In the data rows, the value 128 means zero.
Each row has a hidden score. How much does it go up from the first row of each pair to the second? 10 means little or no change, 20 a big rise and 0 a big fall. The score is a weighted sum of the row's numbers plus the product of two more (or one squared), each taken from its middle value.
[ 82 102 142 144 165 115 130 104 162 130 120 119]
[163 109 137 145 118 140 121 147 115 159 103 109] 18
[121 151 107 112 105 138 117 139 110 134 171 136]
[ 95 126 137 132 132 158 126 132 111 126 114 145] 8
[132 150 104 124  85 128 122 168 130 116 156 121]
[116 154  79 124  95 138 127 141 131 159 160 112] 11
[115 158 115 151 102 136 122 155 127  92 138 122]
[130 119 149 116  99 148 124 159 116  91 133 144] 9
[125 171  83 128 123 115 133 118 131 150 148 113]
[122  85 164 130 155 137 117  91 125 137 133 148] 10
[138 168 101 118  92 120 127 152 129 117 150 121]
[125 145 128 133 107 118 118 171 127 115 120 133] 9
[169 138 148 106 135 114 138 117 111 109 119 138]
[163 151 122 114 117 130 124 117 100 134 148 137] 13
[108  75 167 117 126 136 139 141 140  76 133 141]
[138  99 159 147 159 108 120 107 138 147 107 122] 7
[128 158  90 119  96 142 133 158 133 111 137 118]
[138 156 109 124  84 123 125 165 125 123 148 120] 10
[163  89 172 120 150 112 127  96 133 144 116 126]
[133 140  97  96 141 128 134 149 112 135 130 141] 4
[ 88 155 121 123 119 114 123 149 145  86 166 123]
[122 104 123 142 153 131 127 119 124 184  97 128] 2
[103 110 124 139 160 152 111  94 124 164 143 124]
[129 112 158 125 162  92 120  96 140 124 159 123] 6
[122 121 150 116 126 152 120 125 104 107 141 153]
[157 134 110 156 135 133 110 126 110 141 130 132] 17
[ 82 114 104 147 125 155 156 122 150 120 104 117]
[149 165  93 135  88 117 126 140 129 145 152 111] 8
[115 131 106 144 140 145 126 129 122 172 100 120]
[160 105 158 111 154  94 133  85 131 156 132 127] 8
[105 146 101 122 114 158 134 152 118 112 131 127]
[149 135 147 110 137  81 136 138 145 106 139 105] 12
[113 102 142 130 166 112 147  88 149 149 108 116]
[178 124 150 121 122 101 121 144 112 130 138 123] 9
[150 156 103 146  93 136 116 147 123 128 151 104]
[156 154 121 134  90 132 110 149 122 118 137 132] 9
[134 111 147 113 122 149 131 141 105  99 126 152]
[123  84 146 133 145 152 137 109 126 142  94 140] 13
[129 130 146 120 164 128 134 100 119 109 112 140]
[123 105 120 142 156 140 134  85 132 182 104 123] 15
[113 112 154 111 117 169 116 129 114 106 147 139]
[140 119 166 112 157  96 134 103 124 121 129 135] 5
[154 141 125 140 129  75 132 122 146 153 127 107]
[113 118 136 146 127 157 118 127 140  78 111 151] 10
[115 117 137 124 119 152 105 154 115 120 149 138]
[109 129 135 128 113 143 130 163 138  78 110 136] 8
[155 147 121 120 101 127 117 153 110 114 158 126]
[102  90 144 143 171 130 131  86 145 144 116 126] 11
[ 90 118 131 137 164 150 121 116 120 116 128 139]
[134 121 129 127 141 155 118 131 111 134 107 141] 17
[164 163 114 125 133 112 122 114 114 139 137 124]
[132 155 106 132  91 121 125 170 133 118 139 114] 7
[129 134 113 120 147  97 138  71 140 168 166 114]
[128  87 172 117 147 140 127 109 120 103 131 148] 4
[ 90  88 146 137 153 148 139  93 135 125 111 152]
[101 105 119 148 144 123 143 114 168 134  92 122] 13
[124 122 118 150 150 127 141 107 128 175  93 111]
[138 122 144 117 136 126 132 148 128 101  93 143] 6
[117  95 158 134 139 145 126 138 135  95  99 141]
[131 112 163 158 153 105 132 124 128 101 115 120] 9
[131 161 116 119 103 118 116 148 121 109 165 134]
[109 145  82 125 143 118 143 113 140 178 121 114] 13
[169 131 120 129 105 113 120 165 116 148 140 106]
[111 108 129 119 125 168 130 134 107 113 131 150] 7
[103  76 163 133 149 149 126 104 131 124 121 147]
[148 140 103 131  94 155 122 128 108 162 153 113] 18
[144 167 107 113 136  97 140 102 127 128 151 122]
[161 115 170 110 124 127 125 133 118  89 123 141] 11
[154 165  93 126  96 104 129 140 135 129 157 115]
[163  96 166 119 142 119 138  95 119 141 110 137] 9
[110 157  78 128 121 122 127 119 140 175 156 106]
[144 154 114 114  98 133 118 144 117 103 169 131] 6
[122  88 140 161 132 147 134 138 143 108  88 126]
[100  92 163 128 153 136 132 123 150 103 103 126] 9
[155 151 136 112 138 113 148 109 114 109 119 128]
[ 94 151  87 144 151 120 134 112 139 158 127 117] 16
[161 129 160 120 132 103 122 111 111 111 149 144]
[117 130 119 125  93 144 128 177 132  96 128 132] 12
[140 130 130 143 144 130 113 120 104 151 126 137]
[113  79 163 129 149 125 103 113 138 149 148 137] 10
[124 130 119 126 124 153 140 145 125 122  88 129]
[148 137 118 121 147 102 151 103 144 149 101 107] 11
[145 163 113 113 124 125 127 128 107 126 138 139]
[141 104 160 110 134 153 129 118 119 119 100 145] 17
[108 157 112 127 159 117 132 115 124 128 120 135]
[124 128 106 139 147 136 147 104 126 172  99 111] 12
[ 90 128 112 126 143 131 110 120 118 149 176 143]
[143 139 124 120  92 120 110 137 113 140 178 142] 6
[131 150 122 139 132  83 125 101 127 138 161 143]
[157 138 139 120  91 123 117 145 108 117 166 133] 3
[126 103 141 132 171 140 123  95 132 139 106 130]
[137 115 148 144 110 146 108 150 131  80 129 139] 8
[106 151  86 122 106 139 124 160 134 114 157 122]
[ 92 113 129 140 150 123 124 128 119 184 112 137] 7
[169 127 141 122 137 101 140 115 121 167 105 109]
[116 136  95 153 140 135 101 115 130 144 158 136] 10
[111 117 147 140 149 108 112 138 161  98 123 122]
[115 128 129 135 101 137 115 175 135  98 126 135] 9
[146  91 165 131 156 121 136  95 124 127 111 136]
[134 137 148 113 114 125 124 165 130  85 118 132] 8
[127 140 104 141 123 140 119 144 115 173 115 119]
[128 117 159 128 123 135 115 128 107 100 155 151] 6
[132 124 135 119 155 130 118 106 105 159 134 141]
[110 136 106 139 114 163 126 148 119 129 114 132] 10
[157 149 120 129 133  92 135 114 134 171 113 107]
[116 139 116 130 106 132 131 175 140 113 106 119] 8
[130 151  90 134  77 134 126 157 133 139 154 111]
[161 108 159 117 145 117 126  77 114 136 150 141] 10
[114 139  84 130 121 129 146 116 152 182 123  87]
[176 125 166 123 136 101 128 118 131 112 112 117] 13
[168 118 150 115 146 117 141  99 121 146  98 126]
[141 149 124 132  84 103 124 167 139 111 148 118] 8
[153 116 148 125 156 128 137  97 116 136 101 132]
[ 91 130 127 155 123 126 107 164 143 119 125 127] 8
[152 160 111 122  91 115 118 145 121 131 164 124]
[139 133 119 134  88 140 104 149 119 131 166 135] 12
[101 155  87 125  96 136 133 159 140 118 145 121]
[147 155 111 117 116 119 115 145 115 126 140 147] 3
[144 110 156 118 158 109 143  97 137 139  98 123]
[103 127 120 129  89 153 121 169 134  92 154 127] 12
[131  91 154 134 150 145 116 115 113 142 120 142]
[113  97 123 131 155 146 148  87 144 164  99 114] 9
[156 159 108 111 120 101 144 104 123 149 166  99]
[120 131 113 134  93 125 125 183 148 117 126 112] 13
[119 155  96 135  94 118 115 147 142 128 176 114]
[ 97  90 156 137 143 139 133 133 146 115  93 133] 5
[139 169  96 121  97 111 132 146 136 135 149 104]
[107 143 128 126 102 133 116 164 134  82 150 138] 10
[144 106 168 114 147 122 145 111 129  98 103 134]
[130 136 121 126 104 146 121 172 127 115 113 124] 13
[123 106 138 122 171 110 137  74 147 160 126 116]
[142 145 100 138 103 134 114 147 111 151 151 127] 9
[100  92 135 141 162 136 128 115 162 129 101 116]
[133 144 112 124 115 128 143 160 143 113  98 104] 7
[102  90 143 155 142 157 116 127 134 102 118 146]
[146 143 142 127 146 105 119 108 108 132 151 132] 9
[127  97 163 112 159 118 141 105 141 115 102 136]
[137 113 157 116 165 104 129  84 131 132 129 140] 11
[129 113 180 108 142 118 118 130 123 106 131 136]
[114 127 137 117 111 154 122 158 124  81 131 143] 9
[163 145 132 110 111 134 127 123  97 130 144 136]
[157 121 162 111 142 121 127  96 109 105 146 145] 8
[169 100 165 115 136 123 138  88 110 149 126 131]
[170 156 128 114 127 100 121 114 118 128 163 116] 8
[112 107 140 127 167 100 141  86 157 145 124 114]
[100 102 132 144 132 158 132 135 130 129  90 142] 6
[156 165  98 139 107 112 132 126 117 156 135 116]
[132 104 171 109 138 122 133 132 128  84 116 148] 7
[150 143 123 134  77 130 114 164 125 120 142 126]
[155 139 130 115 139 121 147 124 131 117  87 121] 8
[134  90 177 122 142 131 123 101 118 113 137 148]
[156 134 142 134 108 126 108 132 106 122 151 145] 12
[132 149 103 130 154 121 127 108 120 170 121 119]
[154 144 113 130 118 144 129 141 116 138  97 125] 16
[148 161  95 127 142 121 127  90 123 150 145 124]
[165 136 116 137 142  99 133 106 132 178 114 102] 11
[105  98 132 122 140 171 127 110 116 120 131 154]
[124 147  83 140  99 134 110 144 139 161 154 113] 14
[ 71  93 148 137 135 138 132 135 157 117 102 139]
[121  90 137 133 164 150 136  86 141 131 104 130] 6
[140  93 177 122 143 126 122 105 120 103 142 146]
[122  91 165 117 161 116 139  79 145 110 134 136] 11
[101 134 105 138  91 156 119 165 132 124 131 133]
[147 150  92 126  86 135 124 148 120 157 158 110] 11
[154 121 122 122 142  95 139  68 145 177 149 109]
[ 94  74 157 131 148 150 132 110 143 114 114 144] 8
